In the rows, 128 means zero.
One turn moves every row onto another: examples first, then more rows asked
Nilu: [159 137 141 135 117 155 115 140 156 126 136 145 121 164]
bega: [ 99 122 128 139 122 147 132 117 110 143  95 129 154 174]
mik: [131 107 100 123 142 138 171  82 118 148 139 105 109 113]
vod: [123 174  99 155 135 130 161  79 113 116 114 152 112 132]
tevot: [144 102 133 107 113 117 134 137 166 129 145 120 129 144]
duz: [118 159  88 143 116 115 160  73 103 122 127 135 127 128]
Totek: [158 133 133 136 100 151 111 128 152 134 144 134 121 161]
kopo: [101 123 128 144 119 150 131 113 111 145  93 129 149 173]
kuro: [112 156 105 122 154 109 176 111 103 100 121 152 146 137]
Zegam: [151 120 136 113 112 136 120 147 146 124 149 134 144 164]
fegez: [135 178 124 147 116 131 160 144 114 129  85 141 113 132]
Faba: [136 126 119 131 180 155 178 102 134 133 117 134  97 118]
Nam: [149 110 128 123 101 127 125 118 170 138 145 116 113 140]
kug: [134 174 112 150  93 127 154 128 109 138  95 127 112 127]
fug: [104 120 113 100 139 130 167 105 113 110 166 138 104 113]
bedud: [127 101 106 105 158 128 181 103 117 136 139 111 126 119]
sis: [147 111 143 111 135 127 136 146 174 120 135 134 123 148]
dirus: [154 121 133 136 114 141 123 119 179 136 132 128  99 143]
loz: [154 130 143 121 125 146 121 152 152 121 140 144 135 167]
taba: [137 124 107 140 154 155 169  81 130 145 124 119  90 115]
Mub: [102 127 129 146 123 152 130 115 113 144  91 132 146 173]
fomu: [103 126 132 145 127 152 133 119 113 142  90 136 148 174]
fozi: [152 122 143 128 135 140 130 138 181 124 127 140 105 146]
Gizud: [129 112 118 110 182 139 185 117 125 126 125 128 119 122]
vuze: [155 122 130 123  96 140 114 133 145 133 152 127 135 162]
vofu: [106 128 120 104 158 139 171 114 120 102 156 152  99 116]
bigo: [111 140 122 121 156 150 164 105 127 106 150 155  82 115]
nuki: [112 148  92 121 127 102 170  92  96 113 133 135 147 133]
toza: [112 137 112 126 137 151 160  89 124 115 154 144  77 111]
dev: [130 169 125 129 122 118 168 159 108 122  92 139 131 134]
Gomil: [119 172 108 142 160 126 170 102 114 104 108 162 126 138]
kogi: [109 126 106 113 126 137 160  90 115 117 165 135  91 110]
tipa: [101 123 130 140 127 148 133 120 111 141  92 133 152 174]
dob: [130 161 107 134  85 112 159 133  99 138 106 118 129 128]
luv: [126 158 115 121 104 107 167 152  99 127 103 126 141 131]

Gizud goes to taba
Gomil goes to duz
Now these:
bega goes to fomu
kogi goes to vofu
fegez goes to dob
sis goes to dirus
loz goes to Totek

One turn moves every row onto another: examples first, then more rows asked
pab: [ 97  77 125 127 128 132 169 147 104 144 107 155 101 143 131  93 109  95
 114  92 124 155 137 168 173  77 144  96 139 114  66  75  81]
Bav: [ 88 105 102 162 113 147 152 110 114 122 142 133 109  99  95 130  86 122
 183  84 107 144 134 191 146  99 122 126  69  96  54  56  78]
som: [110  94 113 139 116 139 133 135 104 104 143 125  84  85  56 146  80 109
 167  88 146  90 108 189 126 119 127 136 101 132  87  84  83]
Livoz: [112 110 114 121 150 136 159 106 130 160 113 159 108 131 126 115  86 105
 123 127 140 146 134 176 164 104 129 112 149 119  60  47 103]
feli: [116  99  90 161  94  87  83 115 136 129 132 112  86 105  67 158  90  86
 135 111 148 123 114 165 132 105  98 142  82 123  95 107  77]
zaf: [ 90  90  76 160 104 142 118 115 159 130 124 129 106  70  78 129  96 102
 129  84 105 132 112 168 153 103  85  99  50 102  85 108  80]
veki: [113  68 152  99 127 129 165 148 109 134 134 152  88 152 108 106  92  91
 124 125 147 152 140 168 154  99 131  99 145 130 107  77  78]
legib: [100  93 116 156  95 112 120 151 100  98 134 103  81 104  47 130  87 109
 166 103 150 113 124 178 142 125 124 156  93 128  88 107  75]
ran: [ 99  80 133  92 135 134 147 114 119 112 137 136 110 147 113  97 102 117
  97 155 143 144 139 162 142 117 131 123 152 116 105  88  71]
mif: [115 100  80 142 112 134  95 119 129 136 123 112 101  83  60 156  71 116
 120 117 152 122  86 157 139 124 107 129  67 106  88 106  76]
Kavo: [ 68  95  71 158  95 132 107 104 132 123 118 132 109  82  92 124  73 110
 144  89 109 172 107 163 159 102 101 120  62 101  93 103  81]
losi: [ 95  94  97 155  85  93  80 139 135 133 125 113  91  89  55 133  84 107
 117 105 137 136 110 156 153 117 107 138  69 122 101 107  84]
Tov: [ 78  94  90 159 104 152 147 117  95  86 128 124 100  96  86 122  78 113
 195  88 123 148 120 186 148 109 117 137  85 106  81 102  74]
Nuz: [100 100 138 123 104 139 138 134 113 102 155 109  95 114  54 142  82 110
 166 114 148 111 128 183 137 131 128 139  77 126  63  66  63]
Feti: [122  85  96 117 131 119 135 129 134 115 113 130 101 154 120  92 115 114
  80 152 152 141 157 165 131 104 113 106 130  97  94 131  82]
dober: [113  91 119 129 127 102 150 115 117 141 118 143 118 127 123  95 108 110
 117 107 130 158 134 174 168  74 152 104 160 106  87  57  99]
Ripup: [113  97 110 147 101 125 124 120  93  94 131 111  84 102  77 151  88  97
 178 116 159 110 107 160 134 119 124 155  90 137  80  97  68]
baze: [ 96 108  59 160 107 122 107 115 148 147 113 125  99  81 102 135  84 120
 133 102 122 151 134 175 137  86  96 104  47 101  69  84  98]
zum: [105 100  58 165 115 145 118 102 136 140 115 115 105  88  75 147  77 109
 156  98 124 143 101 184 139  94  91 121  71  76  89 102  86]
Git: [ 83  89  86 153 117 171 154 116 114 105 123 127  98  70  90 128  93 112
 174  74 111 119 107 177 151 100 114 120  79 116  66  87  82]
loru: [132  66 111 109 125 132 141 130 141  98 137 110 103 153 112  95 132 107
  96 144 150 152 152 154 161 102 109  97 115 120  80 132  78]
Kupek: [125  78 150 108 127 118 158 110 128 110 153 145 124 144 104  97 105 104
 122 139 140 162 145 167 163 111 127  95 138 109 111  86  72]
nogal: [136 100 136 116 149 136 162 111 141 137 146 156 108 155 105 119  89  99
 129 154 153 144 157 184 152 131 103 105 132 113  84  82  84]
Lun: [ 96  74  94 153 140 126 138 168 120 157 102 123  95 150 121 105 125 111
  78 101 103 154 134 190 151  91 114 116 124 125  60  94  98]
rubad: [ 81 103  80 175  96 112 106  93 149 132 117 121 115  86  88 140  97  84
 145  97 112 153 117 163 161  92  90 120  69 102  83  97  65]
rasu: [ 79  88 132 128 138 126 158 148 108 151 105 152 119 137 116 104  90 103
  96 104 111 162 114 194 156 111 135 102 143 117  82  56  82]
vel: [115  85  97 146 124 115 151 132 135 146  96 127 101 148 130  77 134 114
  93 128 114 143 149 165 154  77 124 117 127  81  76 106  96]
vudir: [ 94  98  96 175 123 153 146 118 117 123 128 102 114  84  57 140  95 115
 185 100 116 126 119 190 152 105 103 138  91  89  76  82  67]
Vukin: [103  97 116 156 119 143 122 133 111 120 136 100 110  78  44 149  92 122
 150 119 144 104 103 166 153 133 120 144  84 121  76  85  58]
Mumot: [ 95  78 131 122 127 129 161 119 117 143 117 135 111 139 123  81 122 117
 111 129 104 148 133 161 165  90 144 133 149 100  85  62  85]
Dekof: [116  96 107 147 100 107  99 134 149 130 144 125  92  85  45 146  84  98
 121  98 140 103 116 179 131 123  95 114  76 119 108 105  82]
tad: [125  63 107 131 138 139 148 168 124 128 115 120  81 160 115 106 115 107
  93 142 129 155 143 184 133 117  88 104 101 129  92 133  92]
toma: [108 102  95 122  99 113  92 140 149 128 128 103  84  96  61 147  80 106
 115 131 164 121 129 165 128 119 101 117  55 130  75  95  81]
zemef: [ 76 100  99 163 106 146 144  98 108  99 119 122 114  84  97 134  94  95
 187 101 122 140 111 161 162 106 114 131  76 117  64  87  55]
bunu: [119  62 121 113 130 123 134 152 134 131 140 138  86 156 107 112 110  97
  89 136 150 156 164 163 147  96  97  90 122 136 106 119  77]
bivaz: [138  88 112 128 142 139 147 133 163 139 131 123  95 161 105 110 125 100
  99 151 145 132 165 167 163 122  89 109 105 119  51 115  85]
Zakov: [107  77 145 105 136 138 168 149 115 123 119 150 107 147 107 105  81  96
 112 145 136 164 124 187 139 136 109  90 119 121 114  95  74]
mebit: [101  72  93 142 132 128 140 152 132 143 113 142  98 148 130 100 125 102
  77 101 127 158 160 164 164  75 110  85 117 119  65 114  81]
pote: [112  97  89 133 143 139 142 128 149 166  98 125  97 136 126 108 122 104
  93 126 131 135 141 161 176  94 117 116 124 125  26  79 105]
dol: [121  79  81 131 127 116 134 135 131 129 102 109  95 137 131  93 135 114
  90 110 140 145 141 159 164  65 135 106 135 118  55 104 107]

bivaz goes to nogal
zum goes to mif
Now these:
legib goes to Tov
Git goes to zaf
toma goes to Nuz
rasu goes to Lun
veki goes to pab
vel goes to Feti
loru goes to Kupek
rubad goes to feli

One turn moves every row onto another: examples first, then more rows asked
lopi: [106 141 111 116 174 144 119 111 106 139 123 152 124 107 110]
redil: [158 128 116 106 134 145 165 115 122 130 135 113 161 103 110]
Motu: [104 110 104 143 142 174 121 133 128  78 133 143 140 134 117]
Tose: [101 127  98  92 180 116 165 161 123 126 147 146 141 133 107]
Sigep: [109 147 121  92 113 169 155 127 105 142 110 157 110 108  97]
zefol: [ 66 124 131 107 124 109 115 123 127 141 128 126 120 136 118]
tili: [107 160  89 137  89 158 105 154 104 123 135 146 139 142 107]
tuko: [ 87 128 102 125 111 115 171 109 114 124 168 148 149 120 149]
bimuz: [123  98  97  78 119 132 122 124 105 147 153 136 123  88 121]
Lutu: [ 99 130  77 102 121 132 164 125 101 119 141 171 124 166 118]
fite: [120 122 117  78 108 156 127 131 144 151 141 112 129  84 127]
lazan: [ 95 100 102 116  89 173 116 164 145 141 112 137 145 111 131]
bik: [118 136  98  96 128 157 157 149 113 127 169 124 192 145 145]
kilel: [103 134 117 148  77 136 156 144 121  92 157 144 133 123 113]
todas: [ 84 128 126  88 125 120 105 130 137 100 144 108 146 116 102]
golo: [ 99 132  86 150  80 157 147 172 117 106 146 143 145 127 118]
Susis: [101 139 118  90 116 151 137 156 146 160 166 128 121  85 122]
Zetu: [ 78 127 104 114 128 153 136 161 158 161 150 114 126 153 107]
mufi: [126 130 102 129 126 154 173 156  94 118 165 117 176 136 129]
buba: [102 130  97  70 140 129 142 145 116 120 118 127 195 116 109]
Duga: [ 92 119 131 113 115 134 123 181 141 151 105 150 148 102 130]
Sev: [154 107 108  99 122 148 162 119 118 124 117 144 151 105  88]
Ririm: [101 130 113 102 170 170 153 169  98 103 155 149 134 120 111]
pekup: [120 113 127 119 115 138 167 159 103 115 161 121 140 170 131]
fek: [ 98  97 107 135 115 179 101 152 128 140 114 133 164 129 117]
sibi: [107 131 116 146 150 135 149  98 123 167 137 141 145 125 116]
Bemer: [161 141  96 108 151 138 150 126 147 115 144 145 161 122 131]
rovi: [ 88 131 125  94 108 171 142 125 121 123 111 174 143 138 157]
sotez: [ 93 125  64 104 104 121 157 148 138 134 142 155 145 153  86]
foz: [ 79 145 110  97 127 144 117 144 135  93 111 158 148 159 137]

bik goes to Susis
lopi goes to foz
Now these:
tili goes to Bemer
mufi goes to fite
Sigep goes to Motu
todas goes to sotez

One turn moves every row onto another: examples first, then more rows asked
vuvi: [ 78 111 146 120 160 126 110 121 138  98 134  98 113  98 160]
Kirab: [ 77 101 105 120 167 127 128 125 134 135 133 102  69 146 160]
tibu: [122 162 119 140 170 158 105 167 148 146 126 102 125 109 153]
gidut: [120 149 107 128 174 147 112 184 139 112 114 105 123 140 141]
Zosa: [122 143 102 122 174 147 116 179 152 115 120 108 115 146 145]
guvun: [ 94 100 147 148 152 112 142 111 108 155 137  83  78 134 158]
Fof: [112 163 104 149 138 113 136 157  91 170 161 116 118 135 137]
pive: [123 174 111 160 155 139 121 147 120 175 146  97 113 108 147]
fizo: [ 82  97 153 121 140 130 117 125 114 167 111  85 117 101 162]
Mut: [ 99 110 143  98 130 150 100 130 106 140 125  92 107 145 190]
zatad: [120 181 112 160 151 133 116 157 115 171 141  95 111 120 149]
mafin: [ 88 141 131 123 131 127 111  99  91 120 162  98 110 118 177]
lipi: [ 68 107 133 110 143 114 119 125 132  96 133 110 100 143 163]
buref: [137 113 155  90 128 131 143 134 101 138 123  81 121 125 121]
fofi: [123 131 176 103 135 133 147 139 127 138 113  87 120 152 158]
maku: [123  98 113 106 156 137 123 115 104 117 128  58  90 135 169]
tupe: [110  82 139 106 164 120 132 139  87 112 141  79 127 102 154]
Sani: [ 96 131 133 135 158 131 114  94 122 109 149  82  95 101 167]
duti: [109 165 109 149 137 108 128 171  90 169 153 112 119 129 132]
derak: [119 159 108 147 126 106 117 170  93 166 148 105 131 126 126]
vobe: [133 179 117 160 142 128 110 159 116 160 148  91 119 126 153]
fifi: [ 73 111 147 120 173 147 113 144 121 124 151 131 103 127 175]
palu: [116 124  83 120 166 115 141 180 128 117 123 105 117 149 118]
gur: [117 133  90 127 166 120 133 183 120 111 122 107 113 155 115]
fuma: [119 132 102 136 154 120 129 179 126 114 118 113 120 166 115]
pob: [ 73 119 118 110 123 106 122 107  88 129 142  94 126 106 155]
gat: [ 98  98 163 126 150 116 135 139  85 121 163 110 104 144 170]
mam: [123 169 114 146 171 151 106 168 139 144 117  90 122 112 150]
Futeg: [134 121 150 100 134 135 152 122 118 137 107  75 107 152 135]
Dipub: [127 127 180 112 142 115 149 142 130 149 124  73 120 117 150]
nif: [101 129  98 129 169 134 136 105  91 136 164  85  88 126 178]
Fev: [107 133  92 127 146 100 147 178  95 146 144 118 133 137 116]
vap: [142 125 169  96 124 123 135 142  99 137 152  90 106 137 139]
lema: [ 88 110 127 132 187 140 129 122 108 134 148  95 117  77 159]
Fifan: [ 69  92  96  98 154 115 127 136 112 150 124  92 114 103 151]
Dabes: [ 70 106 105 114 133  96 133 107 113 116 129  90  98 133 148]
Guz: [124 144 119 140 169 141 115 181 144 112 110 104 136 139 135]
Bimok: [ 78 119 109  94 142 129 119 139  81 140 158 111 123 132 185]
rimi: [143 129 168 116 139 110 148 132 120 146 147  70  92 130 144]
lazub: [117 134  93 140 136  99 134 169 103 144 130 105 122 145 102]
damov: [108 136  94 135 149  99 141 179  95 143 138 112 121 137 108]
vorag: [134 167 119 157 167 141 111 163 142 137 122  81 125 117 149]

fizo goes to guvun
lazub goes to fuma
Now these:
zatad goes to duti
Bimok goes to Fifan
Fof goes to Fev
rimi goes to vap
lipi goes to vuvi

One turn moves every row onto another: examples first, then more rows asked
Rof: [131 110 152 135 150 147 154 148 103 137 129  95  97 119 142 127]
Ter: [120 114 135 144  90 105 115  94 143 118 103 124 138 136 117 164]
buk: [132 181 133 100 125 125 135 121 137 141 117 124 127  85 125 124]
gavi: [142 118 138 140 175  98 115  97 145 135  92 109 105 143 111 116]
zufu: [159 116 148 127 147 124 132 110 101 128 137 171 158 152 114 126]
rasus: [130 102 109 125 140 156 122  88 151 160 126 151 137  98 125 132]
nale: [151 137 144 130 146 113 131 105 122 122 148  72 117 157 129 141]
nezo: [112 143 116 114 129 139 184 112 153 139 140 125 117 119 134 151]
vafo: [120 131 116 104 149 138 119 103 138 151 137 144 149  89 105 100]
kefuv: [120 106 136 150  95 103 115  99 148 123 106 133 145 137 127 167]
vuga: [113 129 106 136 111 122  96 134 106 172 155 139  97 116 136 137]
Vone: [110 124 117 140 119 129  97 132 104 178 153 150 102 117 139 131]
siki: [125 116 149 122 144 101 124 144 145 148 126  96 109 163 159 114]
kote: [144 118 154 121 174 127 146 136 152 145 136  96 116 126 100 104]
perul: [113 160 147 172 136 115 115 128 107 127 125 138 152 120 139 111]
vamil: [137 117 119  82 110  96 137 118 102 148  96 141 120 132 125 125]
med: [125 116 115 129 141 154 115  82 159 158 116 154 136 103 130 134]
Fusek: [130 129 152 131 118 128 106 125 121 106 155 137 112 104  79 154]
Zemum: [119 120 123 112  90 105 122 113 138 134 115 136 160 144 157 141]
mivo: [ 92 151  92 160 144 124 137 109 120 126 142 113 110 136 124 111]
bir: [100 100 137 121 132 102 162 130 135 121 105 161  95 146 121 142]
leg: [132 125 153 126 111 130 114 126 110 118 161 134 109 111  81 155]
nula: [125 154 121 147 104  95 102 155 114 162 143 151 130 136 124 127]
mato: [153 126 149 138 163 124 138 142 151 169 105 137  92 136 149 139]
Zuf: [147 128 132 152 134 106 134 153 142 149 112  91 110 169 135 117]
vutu: [130 145 128 141 161 115 125 114 140 113 152 171  99 162 106 136]
romo: [141 120 148 121 119 143 126 138 122  96 124 157 141 110  85 126]
bovu: [156 116 148 119 166 150 131 136 152 114 118 108 107 142 120 102]

mato goes to gavi
vafo goes to Zemum
Now these:
leg goes to Vone
Fusek goes to vuga
siki goes to bovu
vamil goes to zufu
mivo goes to nezo

One turn moves every row onto another: examples first, then more rows asked
lod: [132 117 140 134 134 111 188 124 133 125 110 138 140 122 125 134  82 107
 112 112 127 152 100]
vudo: [ 86 136 116 131 135 157 121 130 121 132 149 118 157 130 151  95 115 172
 162  97 135 146 102]
Nar: [ 74 126 146 108 129 161 114 118 140 122 149 141 124 134 142 133 132 148
 165  99 151 143  93]
Rozo: [ 97 132 162 117  95 162 109 103 139 109 140 134 126 120 146 166 152 129
 161 132 127 135 107]
milun: [157 157 110 123 120 122 135 143 125 153 129  81 102 127 133 108  95 129
 103 125 143 127 143]
Tup: [179 146 115 124 131  97 127 140 136 146 134 107 136 142 122  93 101 136
 112 122 136 142 142]
pezez: [ 81 125 144 140  79 136 116 133 120 112 122  93 150 132 131 151 125 126
 100 148 107 121 120]
rasi: [103 135 184 117 100 152  93 141 142 117 160 133 125 132 126 149 143 123
 120 133 140 127 108]
til: [153 156 119 159 103 133 167 121 103 134 122  91 107  96 113 113 120 127
 123 144 119 126 134]
Vuge: [157 121 103 158 144 103 152 125 140 139 106 142 106 120 143  93 122 135
 139 131 120 156 145]
vodum: [ 67  94 125 150  99 138 122 120 132 124 109 115 124 128 153 149 135 125
 110 143 105 129 126]
Naten: [147 128 101 145 129 126 164 128 127 156 101 115  86 116 159 115 117 134
 132 143 126 133 150]
feriv: [138 116 138 130 125 115 174 114 143 147 122 136 144 130 140 119  74  97
 108 110 127 135  94]
Bila: [172 155 124 162 105 109 146 108 112 130 123 115 135  99 106  93 123 125
 130 132 105 147 126]
Vidat: [ 99 119 182 129 101 154 110 126 135 117 137 150 118 114 135 161 160 126
 139 140 125 137 111]
kalu: [ 89 138 121 127 126 153 125 119 109 132 130 120 162 115 155 110 122 174
 170  98 121 157 102]
Luzo: [134 120 109 163 137  90 146 125 135 139 106 151 106 115 115  93 138 129
 141 119 117 152 140]
busus: [168 154 111 124 126 103 129 139 143 154 140 102 129 133 126  90  99 131
 107 126 146 120 138]
nikir: [ 96 109 168 113 119 151  94 136 154 133 144 150 107 135 151 153 149 126
 127 127 141 135 118]
Tik: [ 74 107 128 133 104 134 106 146 146 126 130 102 133 158 153 137 114 126
  94 141 125 118 130]
sofov: [146 118  95 146 146 103 157 121 139 149 100 135  99 107 143 108 128 138
 134 129 131 146 148]
vubu: [ 97 151 131 128 120 153 128 135 111 123 143 115 174 129 150 105 114 177
 169 110 128 144 100]
Nofig: [161 134 122 128 127  84 128 150 144 156 133 129 140 155 119  88 113 136
 125 127 138 126 142]
goka: [161 171 125 158 101 108 154 118 114 124 113 111 130  87 111 106 123 129
 129 143 112 137 128]
Sog: [ 89 145 162 107 109 162 118 127 136 118 159 132 146 142 138 131 125 151
 167 118 150 127  88]
Vud: [101 138 164 109 105 162 103 127 147 103 165 121 133 143 130 156 139 133
 146 132 149 122 110]
luzu: [131 143 145 142 120 111 173 128 141 122 117 136 137 123 136 117  69  95
 107 113 122 149  91]
Mudam: [ 84 145 160 108 104 159 119 113 126 117 133 140 137 122 147 144 135 148
 176 112 133 146  88]
finil: [159 165 136 146  92  86 128 122 115 140 115 124 143 109 103  97 125 123
 132 124 103 144 125]
pov: [ 84 122 147 113 121 159  97 117 158 112 149 136 105 136 153 153 143 128
 149 117 146 138 114]

Bila goes to Tup
Luzo goes to finil
til goes to milun
Now these:
Nar goes to Mudam
vubu goes to vudo
feriv goes to lod
goka goes to busus
rasi goes to nikir
pov goes to Rozo
Tik goes to vodum

